(in the rows, 128 means zero)
One turn moves every row onto another: examples first, then more rows asked:
gub: [139 137 128 137 135 135 137 101 133 128 110 110 103 110 129 109 140 150
 122 118 140 123 144 152 121  80 148 140 147 136 164 127 131 135]
beze: [140 156 120 142 122 137 152 118 134 130  96 108 101 111 126 106 147 139
 139 112 136 116 137 163 121 101 143 143 136 128 176 117 156 149]
Kiful: [119 132 145 146  92 147 123 127 140 147  90 122  88 112 124 111 149 140
 116 129 112 144 127 119 108  98 121 134 150  84 155 123 146 120]
Debe: [130 143 139 158 116 138 123 114 127 141 106 126 105 110 133  96 132 145
 133 123  93 141 125 137 120 121 112 130 158  82 157 131 140 110]
gagot: [121 151 127 116 138 148 137 109 125 123 109 101 105 121 139 102 151 151
  99 118 145 144 153 151 110  91 136 128 144 120 148 131 135 142]
tefu: [118 140 123 122 110 118 133 128 135 154 101 123  83 107 130 135 154 124
 103 123 124 132 134 125  84 112 161 152 129  91 145 117 152 115]
Bov: [134 152 119 135 115 130 126 125 119 140 113  95 105 136 126 105 136 142
  99 128 119 125 131 157 117 123 144 160 136 131 161 129 153 164]
Fona: [134 153 125 106 131 133 143 105 114 123 100  97 113 133 128 101 141 159
 108 137 140 140 136 150 102 123 130 140 134 110 161 128 149 144]
gezol: [134 163 127 144 120 131 148 124 136 132 107 107 113 108 134 116 149 144
 129 107 126 125 140 158 134 117 140 143 138 126 163 126 165 160]
beso: [132 143 120 139 143 132 140 127 111 123 107 105 105 134 129 102 135 139
 109 130 126 125 117 157 119 122 130 161 127 135 160 128 150 151]
vif: [128 130 122 129 106 136 131 124 125 146  93 122  89 107 125 143 144 137
 110 131 118 138 129 127  76 117 151 149 131  78 138 125 155 120]
dovef: [128 153 114 132 139 116 134 110 126 152 119 124  97 103 140 120 143 120
 111 109 107 124 124 143  90 135 166 149 130  93 140 122 148 109]
zipi: [118 136 134 141 111 134 119 137 137 143  92 126  79 101 131 123 139 145
 113 132 112 148 139 116  86 103 113 130 149  86 151 128 146 121]
pap: [115 130 132 119 105 146 128 126 129 152  89 133  92 103 126 144 145 128
 111 120 128 125 127 135  87 109 153 144 136  93 142 121 162 118]
kip: [133 153 124 158 141 126 125 110 130 137 125 118  98 104 148  91 142 128
 117 114  86 134 125 143 108 134 135 145 145  93 143 121 136 114]
misa: [134 136 122 121 133 144 127 105 118 157 110 131 109 110 138 124 141 113
 111 111 112 117 120 146  96 130 165 145 132  98 137 130 150 107]
rifi: [125 148 122 120 132 142 129 116 129 126 113 106  89 117 142 118 148 137
  91 119 142 137 154 139 119  98 128 117 138 130 151 126 145 153]
bif: [134 136 139 158 135 131 122 119 142 147 109 124  93 102 142  91 144 143
 131 127  95 139 128 113 112 112 114 131 146  88 153 133 140 117]
Daz: [141 156 125 153 133 140 152 133 124 121  95 116 101 116 134 107 152 133
 126 114 134 132 133 155 124 112 123 146 137 137 167 131 154 154]
Bagep: [146 128 129 145 130 127 147 120 118 120  98 119 104 111 127 118 143 152
 120 126 143 136 141 140 128  92 135 142 141 143 162 136 142 138]
Nat: [129 154 119 128 118 135 137 126 122 132  97  88 104 134 123  95 136 139
 113 130 127 121 126 162 111 117 133 154 127 125 173 115 155 149]
suk: [118 136 118 125 128 138 127 107 118 163 112 123  98 117 128 122 134 120
 109 113 113 120 116 142  99 120 167 142 128  85 139 126 147 105]
lisof: [137 145 114 135 123 135 129 124 127 160 112 120 114 111 135 125 144 113
 106 114 102 121 121 140  86 126 161 158 125  90 139 128 144 112]
vebet: [135 150 121 152 141 130 132 124 131 152 120 122 113 102 150  99 144 123
 132 107  91 126 130 141 116 127 138 139 132  83 143 131 147 107]
Vok: [132 153 117 114 145 128 153 121 105 123 105 121 115 125 131 115 146 153
 104 129 145 135 129 147 105 123 136 140 126 123 153 136 153 150]
Bom: [131 140 144 151 118 141 120 123 126 143 100 132 100 106 139  82 145 150
 133 128  97 140 131 128 118 123 111 128 155  89 154 133 151 123]
zase: [119 139 130 117  99 134 134 121 131 158  90 134  98 108 120 141 144 131
 112 121 129 129 128 126  90 105 147 132 137  83 153 124 153 110]
keba: [141 130 136 138 133 126 135 100 139 125 115 106 106 107 132 119 141 150
 118 124 132 122 137 134 139  95 138 136 139 140 160 125 146 144]
nibit: [129 161 124 146 137 147 127 106 125 157 117 127 106 114 139  93 141 121
 119 103  96 129 116 147 105 134 140 131 145  85 146 133 141 115]
zatev: [125 131 139 137  95 117 127 132 140 136  96 124  84 106 130 125 154 144
 113 139 117 145 140 115  98 103 126 146 145  86 156 116 147 115]
zemez: [123 139 123 127 135 140 142 131 115 127 102 113 101 119 133 111 155 145
  90 123 147 140 141 138 114  89 141 136 131 136 145 135 140 148]
vuv: [143 147 115 112 126 127 138 103 106 125 111 111  97 128 132 119 140 157
 106 134 139 140 145 147 109 129 140 133 136 113 157 133 158 157]
Pofer: [134 149 138 160 113 127 126 124 141 128 109 124  93 102 144  97 154 142
 123 127  96 150 137 126 109 118 108 137 155  86 154 120 139 119]
gisat: [117 128 148 136  96 140 116 134 136 146  86 132  90 103 123 118 143 149
 117 136 114 136 128 119  99 102 120 139 153  96 156 125 155 126]
nudi: [133 147 126 143 138 145 119 115 117 151 118 127 111 111 149  85 140 122
 119 109  91 127 128 148 116 135 135 133 144  96 142 136 144 110]

lisof goes to bif
beze goes to gagot
rifi goes to Bov
Now these:
Bom goes to pap
zase goes to nibit
zatev goes to dovef
Bagep goes to Vok

One turn moves every row onto another: examples first, then more rows asked:
tel: [152 124 114 110 126 111 128 140 162 151 156 121 105 127 160 125 103 131
 127  97 103 127 149 133 130 140 137 118 116 130 149]
silun: [155 102 113 142 132 131 121 141 139 126 172 136 117 122 159 129 114 140
 141 102 128 130 150 134 130 106 122 110 106 115 127]
fidem: [131 119 122  93 108 120 140 138 126 118 163  91 130 142 164 114 115 142
 103 105 125 141 160 157 137 110 135 130 130 157 142]
meb: [147 114 109 106 142 132 108 133 143 101 166 119  99 126 166 139 125 147
 110  72 130 130 143 140 140 118 136 124 123 133 106]
pip: [135 104 117 117 109 123 151 151 141  94 153 114 100 125 170 141  91 135
 120  98 120 117 146 121 129 108 154 124 110 130 114]
Sovos: [132 116 116 102  98 108 130 131 137 132 175 134 143 137 167 127 125 125
 117 106 128 119 133 142 162 105 159  90 113 138 127]
zado: [131  96 129 100  88 120 132 135 139 108 181 120 136 126 168 130 107 120
 133 105 113 119 139 133 151 116 155 102 102 144 135]
mib: [119 118 109 107 105 126 117 141 110 112 166 120 134 128 166 127 104 133
 118  82 130 130 167 160 164  97 146 124 130 131 137]
dem: [142 105 106 105 115  97 143 111 140 101 134 133 130 114 164 140 119 148
 122 105 132 132 156 145 135 131 129 131 125 145 129]
sez: [130 133 111 108  80 110 124 145 134 118 166 134 128 149 167 150 119 126
 134  93 148 131 151 143 125 147 159 119 118 128 134]
bese: [150 109 113 116 114 106 149 138 145  98 136 134 113 134 138 119 135 139
 128  87 137 109 158 140 137 134 141 114 124 146 125]
kipa: [142 111 128  94  92 120 131 156 130 121 155 109 142 146 165 130 125 136
 126 111 126 147 164 128 113 129 117 114 130 130 143]
gel: [143 107 143 131 120 122 124 149 143 107 162 114 123 129 162 104 115 124
 141 110 122 117 136 116 137 142 143 121 134 140 132]
mevom: [137 112  95 109  76 114 119 143 133 111 161 124 133 143 157 148 124 113
 103  94 129 133 151 137 124 137 144 115 120 129 155]
pobo: [145 100 112 113 103 114 113 143 137 123 160 114 106 116 181 152 112 154
 117  96 122 153 150 156 134 115 132 123 128 114 152]
Deg: [128 138 117 106 126 113 115 130 125 128 148 134  96 157 164 137 100 136
 117 101 131 140 158 163 141 131 147 112 126 120 122]
Tik: [149 116 136 124  87 123 132 145 133 101 160 128 115 164 168 138 127 132
 117  84 120 112 168 151 152 106 134 113 116 144 133]
fod: [153 102 111 145 129 126 122 136 139 126 173 141 119 119 166 127 116 138
 132 105 122 129 146 135 128 108 120 111 111 110 122]
Govis: [129 122 124 108 119  96 110 131 122 123 174 141 114 125 146 115 109 139
 137  90 135 122 127 135 133 109 133 120 123 145 103]
mife: [138 116 131 117  89 111 125 119 124 113 156 136 127 150 187 154 115 139
 109  95 118 128 161 156 150 102 128 129 115 142 132]
rasof: [145 117 132  98 119  97 126 156 136 126 153 141 121 129 150 130 116 136
 110  98 134 127 138 136 148 143 132 129  79 127 128]
sibil: [136 113 131 104  99 104 124 142 134 114 164 115 126 152 170 118 119 122
 106  98 159 113 136 123 129 120 128 132 108 158 123]
sofit: [146 116 130 128 109 107 124 165 130 123 166 133  93 142 165 128 133 148
 120  72 125 119 134 142 128 125 146 115 121 111 138]
nika: [146 117 118 106 125 116 121 146 127  85 161 114 103 153 163 135 103 124
 104  98  98 132 155 135 127 138 129 114 120 125 147]
pizef: [121 126 140 107 101 113 149 139 122 118 167 115 117 148 168  98 121 136
 106  96 119 120 147 154 128 125 144 133 131 147 119]
regin: [140 117 108 116 134 105 111 149 124 119 158 125 101 114 150 129 113 128
 107 114 120 124 171 136 131 143 148 123 132 157 119]
piliz: [144 126 110 114 139  99 113 151 124 116 163 124 108 116 157 133 115 134
 111 116 123 125 168 133 131 144 146 124 132 157 117]
Sepek: [136 104 119  87  98 117 114 153 139 103 179 120 141 138 177 117 125 128
 130  93 126 119 149 121 138 119 134 106 126 100 138]
Moba: [144 137 116 120 103 117 112 141 156 124 163 137 127 137 147 138 110 144
 139 111 129 126 153 134 151 111 157 145 114 118 110]
Pabi: [153 108 119 100 101 113 126 159 159 115 152 128 119 117 157 127 114 131
 102 120 127 143 158 154 158 143 127 112 105 118 122]
rukon: [117 101 116  86  97 119 105 133 128 136 162 132 132 135 167 119 115 128
 132  89 141 124 150 135 143 110 144 115 119 102 134]
romi: [138 122  95 116 123 110 146 143 139 121 143 122 114 134 169 143 109 143
  97 103 137 125 142 132 143  89 154 110 121 125 115]
luri: [135 105 119 105  82 117 122 136 152 115 159 108 122 139 177 119 112 119
 102 117 158 129 154 144 139 119 126 121 128 151 115]
mibid: [154 131 113 111 126 106 130 140 165 148 159 125 109 127 168 125 107 133
 125 102 103 128 147 135 130 142 135 115 123 126 143]
Tuz: [124 115 134 105  88 115 130 145 119 147 144 134 127 151 157 118 128 130
 121 100 132 134 154 135 112 131 130 118 128 124 126]
bodag: [142 107 110 109 135 133 107 128 143 101 164 123  95 120 167 136 122 142
 106  74 124 130 143 142 138 121 135 126 125 129 102]
resap: [136 111 116 122 129 115 110 123 136 145 143 118 137 124 162 118 115 131
 117 121 138 139 138 135 151 117 139 118 139 140 140]
bebi: [149 103 105 104 108 114 109 142 144  97 177 111 121 114 145 117 110 131
 122 108 119 137 148 139 140 104 118 102 142 145 121]
Kavu: [124 125 124 116 104 116 129 153 110  88 181 129 135 133 176 117 114 129
 116  77 114 112 153 142 151 114 143 124 133 125 127]
setus: [154 114 105 122 100 117 111 142 153 107 163 127 133 132 139 132 116 128
 105 109 101 121 146 118 142 106 140 144 113 118 133]

pip goes to Moba
Kavu goes to rukon
sez goes to luri
Now these:
Govis goes to pobo
silun goes to mibid

One turn moves every row onto another: examples first, then more rows asked:
tetep: [114 134 139 144 120 116 148 113 129 126 124 139 131]
dozem: [128 127 128 154 123 122 134 150 130 122 136 122 154]
Ruba: [143 129 119 127 140 109 117 121 130 119 146 147 127]
Pupuf: [149 151 141 130 117 113 132 132 152 117 120 122 130]
velu: [134 137 138 131 135 129 138 112 101 138 141 136 124]
Suni: [119 141 113 110 125 139 121 130 120 137 119 108 114]
gupib: [150 130 130 115 134 121 104 118 139 127 145 124 115]
sidu: [133 126 131 116 113 146  97 136 130 134 140 131 133]
tofen: [129 142 135 129 133 121 101 121 153 113 129 116 114]
dos: [128 124 132 156 124 118 115 153 127 108 131 128 140]
guka: [144 114 123 133 125 139 122 148 126 121 138 147 138]
Paven: [154 164 141 126 131 116 116 131 123 126 136 116 128]
raz: [112 145 139 146 123 133 107 141 125 129 136 105 147]
sune: [134 138 150 127 121 118 131 116 140 119 117 151 130]
kol: [139 151 150 123 134 122 114 115 112 127 132 145 128]
nizi: [122 127 145 123 121 155 108 128 123 141 138 121 138]
fopo: [139 118 142 113 139 137 129 151 131 117 147 121 128]
Debu: [131 140 123 106 125 142 123 121 115 141 121 109 118]
bupig: [143 155 132 125 127 137 131 123 121 141 141 103 120]
lur: [111 150 125 127 116 117 122 125 127 129 111  99 127]
Mab: [118 116 120 137 125 104 139 131 112 125 118 122 121]
vam: [118 128 124 142 124 104 144 128 117 120 111 122 132]
nur: [133 117 119 120 136 133 136 130 106 132 121 123 111]
Fazo: [123 153 133 137 112 124 141 124 149 128 123 107 127]
gov: [123 141 124 142 140 108 114 124 143 105 130 140 126]
zuk: [104 140 115 128 116 110 124 131 125 130 115 107 125]
buve: [100 137 141 120 125 114 113 143 133 116 143 127 146]
gapid: [118 136 140 139 112 126  90 141 131 122 134 113 136]
toka: [114 136 140 105 128 145 117 145 145 118 138 123 133]
pupu: [125 118 144 128 135 107 126 149 118 115 152 125 141]
faka: [139 119 122 122 133 128 144 123 104 131 121 132 123]
kudig: [138 108 134 131 121 143 135 136 128 135 138 137 145]

tofen goes to gupib
kudig goes to dozem
Now these:
guka goes to dos
nur goes to Mab
Debu goes to faka
buve goes to toka
tetep goes to Fazo
Paven goes to kol

One turn moves every row onto another: examples first, then more rows asked:
zosu: [111 127 134 132 118 147 143 158 144 124 127 117  99 109 143 125 123 131
 147 136 126 135 125 121 156 127 117 127 133]
Refe: [120 141 136 129 115 130 127 133 111 141 116 102 129 143 119 100 147 144
  97 129 137 125 132 111 152 133 143 107 130]
rema: [120 133 132 142 113 126 133 124 128 126 110 115 128 156 113 115 147 152
  98 150 129 140 124  96 158 137 145 102 115]
lek: [117 109 135 117 133 142 135 143 119 105 130 121 140 137 133 116 161 127
 123 133 117 108 133 128 154 151 141 140 113]
tob: [130 136 115 135 106 121 142 124 147 133 139 126 137 132 125 112 122 154
 138 151 133 121 119 143 131 142 132 131 118]
Pugof: [130 128 123 137 105 139 162 129 143  98 128 112 117 146 155 117 127 124
 123 129 140 145 117 104 146 141 128 132 149]
Pasif: [100 136 127 125 126 124 139 132 126 116 110 104 133 113 111 111 130 135
 115 124 139 153 125 109 142 170 123 119 116]
vup: [128 132 120 134 108 123 146 121 146 142 133 127 128 111 144 117 129 155
 126 151 130 129 124 137 121 137 131 125 117]
mal: [108 128 141 135 128 120 137 134 119 105 110  97 138 120 120 111 120 140
 118 126 127 163 132 117 141 161 123 122 109]
nol: [119 107 140 123 128 133 141 128 117 112 121 113 146 151 144 130 149 137
 105 136 124 113 142 117 153 152 141 133 112]
Zud: [138 133 145 139 135 137 130 126 152 111 144 118 124 132 130 112 145 137
 123 156  94 113 115 106 125 130 138 115 127]
Zif: [123 146 143 136 129 135 128 144 127 136 124 106 122 151 121 112 150 141
  92 131 133 136 138  91 154 135 154 120 126]
sufam: [132 133 111 141 128 130 133 142 129 108 149 108 139 126 103 126 133 145
 112 140 112 137 110 125 151 148 113 132 104]
sis: [123 130 141 125 124 144 138 147 143 109 131 114 121 144 121 128 114 106
 121 151 112 151 150 102 163 136 152 121 120]
vovo: [106 120 143 133 122 119 145 128 136 105 130 115 142 144 129 123 158 112
 118 136 130 108 133 129 152 151 125 124 113]
koliz: [115 129 122 111 112 128 123 110 133 103 126 113 128 114 119 108 128 134
 111 118 121 158 131 115 137 165 119 127 123]
lole: [141 135 145 127 109 133 169 138 135 116 121 115 117 154 149 114 132 127
 134 133 140 139 112 107 128 135 142 122 127]
Tane: [127 136 125 146 122 128 128 144 140 111 129 121 133 131 126 114 107 107
 103 142 116 140 142 107 160 118 159 125 135]
varet: [119 127 146 133 127 130 135 139 132 120  99 133 119 111 118 103 104 146
 118 149 122 147 110 101 162 131 146 139 116]
kob: [132 144  91 142 116 138 123 129 134 101 142 131 125 119 126 128 140 138
 112 122 122 136 107 123 151 132 128 133 116]
tele: [121 141 133 142 120 133 134 142 139 112 128 122 132 141 133 112 117 101
 130 138 123 135 140  99 150 138 171 124 141]
misev: [107 138 136 137 119 146 131 160 160 120 132 121 103 123 138 114 125 142
 151 136 130 131 132 130 147 132 127 125 131]
lide: [139 131 137 137  95 136 155 125 138 111 137 117 119 151 146 108 130 123
 124 141 127 124 101  99 148 141 131 130 147]
mitek: [127 101 133 136 114 128 129 136 146 112 144 118 129 139 138 110 154 132
 113 152  91 126 126 101 124 141 127 119 128]
Velog: [119 136 160 142 130 136 134 144 138 110 104 126 114 123 132 104 109 159
 117 141 127 148 117 112 161 130 142 139 113]
novap: [127 139 123 128 105 118 130 114 143 139 132 131 120 116 137 109 125 134
 123 129 133 130 135 140 135 117 140 144 121]
kud: [127 141 108 137 137 138 135 139 139 109 145 124 137 112 116 134 138 142
 104 141 118 125 112 125 153 151 124 136 101]
vuk: [126 115 139 117 122 127 130 139 126 105 102 142 118 120 123 102 124 148
 109 120 119 146 113 110 153 130 141 150 107]
Suku: [136 112 135 128 120 137 134 121 154 114 140 125 122 132 137  97 152 150
 115 155 100 139 121 100 120 144 139 135 131]
sase: [112 129 129 119 126 149 120 141 130 121 117 115  96 114 135 117 130 146
 139 113 121 130 135 117 152 119 129 125 134]

lole goes to Zud
kud goes to Pasif
tob goes to sufam
Now these:
Suku goes to lek
vuk goes to sase
nol goes to Zif

